(in the rows, 128 means zero)
Which row each row swaps with, under one turn or mirror
The rows were stretched afterwards, more along some directions than others.
z977: [115 144 134 150 146 110 129 105 105 134 130  79 162  98 122 144  95 113]
z514: [110 123 117 173  99 123 146  92  86 102  99 115 135  94 116 139  68 107]
z865: [117 117  64 184 146 140 104  75 145 160 100 114 114 128 134 124 135 119]
z327: [140 118  78 174 159 137 102  89 157 167 109 131 117 137 140 130 153 123]
z746: [128 125 107 144 150 110 117 128 137 149 147 140 136 114 115 168 107 124]
z422: [143 136 118 146 118 109 133 126 135 137 127 101 133 118 129 139 112 119]
z354: [116 121  75 164 110 115 132  87 116  86 104 111  91 114 127 114  77 112]
z130: [127 136 143 149 149 118 148 101 112 118 104  97 155 103 125 135  95 110]
z436: [120 158 104 153 124 139 134 102 124 106  93 105 135 100 118 123 111  99]
z133: [148 133 117 138 131 110 119 125 147 148 140 114 129 124 135 138 124 119]
z266: [101 135 108 118 109 126 104 102 108 127 130 105 101 134 124 130  80  95]
z45: [142 137 138 129 118 117 128 125 140 135 144 113 126 123 131 130 119 115]
z982: [125 135 139 147 153  97 145 112 108 124 122  89 153  98 128 151  95 122]
z959: [136 151 133 129 119 129 121 124 144 127 144 106 122 117 122 126 121 105]
z323: [133 120  82 178 158 136 106  84 151 165  99 124 122 122 135 133 150 121]
z620: [127 127  67 180 153 130  95  83 148 165 104 104 123 121 135 139 150 117]
z814: [126 145 162 135 132 104 149 115 104 126 122  95 172 104 116 142 102 113]
z317: [127 129  96 155 157 118 111 127 133 149 139 138 135 103 114 168 108 122]
z535: [138 116 136 154 131 103 152  97  83 131 129 127 139 123 134 147 109 122]
z14: [ 87 145 141 133 110 126 136 125 106  85 158 115 116 108 153 129 108 112]
z779: [119 106 136 179 149 119 145 114 114 123 123 141 159  84 117 154 109 128]
z696: [126 128 113 141 154 123 110 126 141 144 150 151 128 113 111 158 111 119]
z99: [140 128 147 154 127  93 157  96  75 113 120 117 156 113 132 149 110 117]
z377: [ 89 141 146 138 114 130 144 121 101  74 150 114 118 104 154 124 100 107]
z989: [119 133 120 145 139 126 113 127 126 132 155 143 128 109 107 150 101 114]
z572: [104 146 150 143 136 122 151 120  98 106 133  86 153 100 120 133  87 118]
z193: [109 115  81 171 114 120 141  90 109  77 105 117  95 108 129 112  71 110]
z717: [132 151  94 137 105 140 122 119 145 114 135 132 126 117 115 121 127 116]
z194: [ 87 140 144 133 119 130 133 123 111  84 157 123 107 107 155 129 110 114]
z941: [132 128 118 167 120  91 152  95  72 123 119 106 153 117 127 146  99 122]
z96: [139 120 144 162 125  97 161  93  77 123 115 121 154 115 130 150 101 123]
z648: [ 86 140 153 119 112 125 133 129 107  78 166 115 117 109 154 127 102 111]
z971: [ 99 130 106 120  95 139 113 102 112 122 126 105 104 137 123 127  74 102]
z246: [113 121  72 160 109 127 125  82 112  93 114 113  85 122 122 100  77 108]
z785: [103 120  76 151 112 120 132  96 122  81 117 115  92 116 123 109  73 114]
z81: [115 118  90 161 104 114 143  92 112  77 110 117  88 113 132 110  75 116]
z576: [119 114 122 174 160 121 122 119 121 122 130 124 142  80 113 151 116 126]
z453: [120 108 122 181 157 103 131 125 131 136 133 130 155  88 124 164 120 140]
z231: [129 150  86 125 118 144 114 121 137 115 130 135 117 121 115 116 126 111]
z447: [ 93 148 154 124 114 135 128 126 111  88 167 120 119 114 148 127 122 106]
z29: [129 118 112 172 157 121 116 104 140 149 113 132 160  88 102 161 116 123]
z262: [125 123 122 175 152 100 129 121 126 131 127 118 168  86 104 162 124 127]

z453 swaps with z982
z422 swaps with z317
z696 swaps with z45
z746 swaps with z133

